In the rows, zero is written as 128.
One turn moves every row onto another: examples first, then more rows asked
Demad: [152 131 124  99 141 135 112 161 163 167 150 120 147 151 119 131 146 119
 153 165 126 135 151 109 136 115 138  94 128 142  98 128 107 109]
telam: [156 149 126 105 143 135 133 129 148 166 128 113 128 111 137 109 162 134
 107 125 115  86 126 118 118 162 154  84 127 124 125 113 107  92]
tok: [139 130 127 114 106 169  90 100 125 114 138 136 124 151 130 142 144 130
 123 150 121 120 108 121 136 138 130 121  95 170 131 117 109 153]
kole: [ 83 114 139 109 129 137 101 120 112 144 134 119 136 157 134 111 143 113
  88 148 117  89 136 152 103 114 115 127 117 171  98 115 105 122]
vuzu: [139 121 132 154 139 130  92 147 163 127 130 120 131 135 110 104 181 124
  98 150 145 129 143 135 150 117 131 129 146 178  96 117  92 102]
nimu: [139 116 164 152 126 155  80 133 139 130 138 140 144 149 153 141 177 155
 105 131  78 105 134 111 150 128 114 110 126 140 126 109 110 115]
Sefar: [120 140 132 137 120 142 151 148 177 114 127 117 153 150 130 124 146 129
 136 144  95  82 147 114 136 141 137 144 109 162 108 119 120 119]
nuzok: [122 128 142 102 127 143  98 146 135 157 144 124 133 100 139 117 160 127
 126 155 189 101 139 136 143 139 145  91 121 145 111 108 100 146]
lan: [129 140 130 108 128 154  95 177 133 140 118 124 137 110 141 112 154 134
 112 141 105  87 143 135 118 134 123  61 112 137 114 113  67 123]
Razoz: [160 132 141 126 158 175 126 136 160 153 121 133 136 120 139 106 171 152
 120 138 113  91  88 140 120 138 116  84 120 139 124 126 106 125]
risul: [118 132 134 136 117 131  99 106 136 143 160 131 142 123 157 121 164 137
 136 150  72 118 137 130 125 132 114  98 124 116 110 123 105  77]
rufu: [132 132 143 139 157 153 105 149 133 166 125 141 132 111 133 105 149 114
  96 133 124 104 120 145 112 115 123  78 126  96 113 112 102 130]
mas: [140 122 147 106  95 128 138 121 145 126 135 109 116 151 103 125 146 137
 101 135 135 113 132 150 145 152 136 122 154 161 112 142 111 133]
pizog: [163 135 136 112 135 139 108 136 139 154  96 122 121 145 139 132 126 126
 112 126 114  96 119 109 129 130 148  67 123 144 106 100  86 123]
rabu: [120 132 129 160 145 154 115 121 140 153 105 101 130 136 144 127 151 137
 117 150  98  74 132 118 123 128  91 139 122 129 151 108 108 116]
zos: [139 121 149 132 136 139 114 129 148 145 145 152 122 121 168 138 150 116
 136 155  93 134 120 103 128  94 142  98 128 153 120 116 133 100]
zur: [113 112 162 126  99 129 146 135 136 163 161 143 146 139 166 126 141 114
 119 130 128  93 124 152 142 146 131 121 147 169 119 109 104 131]
Viv: [115 159 142 128 134 154 117 137 159 119 144 130 173 137 136 115 181 122
 106 167 142  97 170 134 126 122 133 132 128 136 147 128 111 148]
Rofe: [121 129 151 133 132 144 119 129 137 174 105  97 133 110 140 108 161 152
 128 132  99  68 126 132 128 156 111 150 132 133 112 110  84 131]
Duduf: [136 109 139 133 153 135  90 115 160 178 134 126 110 113 126 118 166 127
 109 167 108 132 147 153 124 105 157 113 130 112  97 111  98 115]
dulo: [127 150 137 145 111 125  88 134 122 130 142 149 106 126 142 151 167 125
 116 138 117 137 127 107 143 148 128 104 132 112 140 103 116 119]
Fibup: [131 133 158 131 123 161 106 140 127 159 114 127 137 122 142 117 152 143
 119 139 163  79 113 137 156 147 118 135 129 126 123  86  98 154]
Dof: [109 142 149 147 128 152 105 139 117 124 118 140 138 137 141  98 165 138
 133 145 143  89 139 144 142 147 125 106 147 127 142  72 120 133]
Dotu: [117 145 136 124  96 147  88 140 136 117 157 140 156 101 128 104 155 134
 105 131  92  88 166 118 130 145 144 140 138 148 134 102 110 122]
dediv: [ 94 117 120 126 115 120 115 130 135 155  98 113  90 129 125 124 187 121
 108 167 109 121 127 139 121 122 144 134 122 160 119 133  98 122]
sul: [125 124 137 121 125 130  99 123 158 146 177 120 139 156 151 126 158 128
 112 145 168 105 132 131 123 134 101 127 121 149 125 135  68 104]
Zif: [135 130 138 131 115 153  98 105 120 165 122 146 123 150 160 149 124 130
 127 139 112  92 109 136 146 141 124 123 132 133 105  86  73 133]
bek: [121 141 135 133 117 148 119 141 143 119 124 145 152 151 120 120 163  86
 138 174 129 132 148 125 114 128 128 105 119 171 104 122 102 162]
Potob: [113 124 144  74 121 149  98 144 133 136 134 122 136 148 161 126 175 125
 127 145 156 122 143 132 129 132 132  81 121 146 125 115 123 149]
zim: [127 124 135 111 121 160 121 137 154 107 160 122 130 101 136 117 156 131
 136 145  72 127 133 141 126 130 128 126 114 179 118 142 112 137]
Kotet: [134 113 117 147 127 133 131 121 166 167 127 105 132 115 123 124 151 131
 134 136  84 102 159 117 119 136 111 102 150 157  94 143 112 112]
lubi: [105 142 131 117 113 135 115 120 164 146 123 119 142 158 123 137 149 108
 124 154 117 105 183 122  89 124 145 123 103 144  89 120 113 115]
guz: [135 116 141 132 158 122 123 124 147 187 118  90 129 112 124 109 146 123
 138 150  92 106 140 125 125 127 140 127 130 151  81 119  84 116]
sufe: [110 127 133 115 125 137  99 167 154 158 125 129 132  90 157 123 163 136
 124 153  57  91 132 136 134 137 129 130 132 156 117 112  81 129]
vuba: [140 122 136  98 155 133 101 141 159 166 134  97 136 109 133 123 148 126
 143 168 142 121 137 131 135 115 143  92 112 176  90 130  86 127]
Zad: [143 131 135 110 126 141 136 133 161 163 151 117 120 133 114 123 154 134
  84 183 141 102 137 133 114 113 124 145 136 151 153 137 109 124]
puloz: [137 127 142 137 123 157 101  94 135 146 144 134 124 153 125 125 123 127
 117 152  92 119 139 128 115  93 129 145 120 111 116 111  90 134]
kelon: [108 149 152 114 111 134 121 146 153 175 111 134 140 150 136 137 147 150
 132 174 102  91 128 169 135 116 150 142 137 152 132 101 100 105]
rokoz: [155 111 133 115 142 156  93 131 164 119 140 122 116 112 146 123 172 124
 140 160 137 130  91 139 151 145 130 105 112 165 117 135  93 122]
Miza: [113 137 132 154 121 141 151  88 152 120 134 126 134 161 134 121 154 130
 121 147 131  94 138 131 132 137 129 129 125 119 122 130 114 156]
sos: [134 131 147 112 131 146  89 131 143 147 161 135 135 103 158 132 165 130
 108 121 155  77 151 126 142 160 160 121 139 140 126 104 102  93]
rin: [132 146 139 120 139 144  95 115 149 142 172 141 132 124 107 127 142 130
 118 146 131 123 167 135 116 119 180 127 120 131 124 107 133 106]
bavep: [142 150 134 111 110 163  97 127 146 132 142 144 117 119 156 155 182 160
 122 164 115 127 156 137 133 122 132  84 126 155 125 107 122  98]
nit: [113 135 154 105 126 124 105 169 128 121 141 119 137 172 103 116 137 133
 122 142 124  84 133 132 138 139 145 144 127 155 119 117  90  98]
Kozuv: [114 140 132 138 125 135 120 134 150 141 141 148 141 119 111  84 139 121
 117 182 120 102 122 154 108 116 110 124 156 185 118 110 105 124]

telam goes to rufu
Dof goes to Demad
Now these:
dediv goes to zur
Sefar goes to Viv
bavep goes to risul
sos goes to Duduf
Zad goes to kole
tok goes to zim
nuzok goes to guz

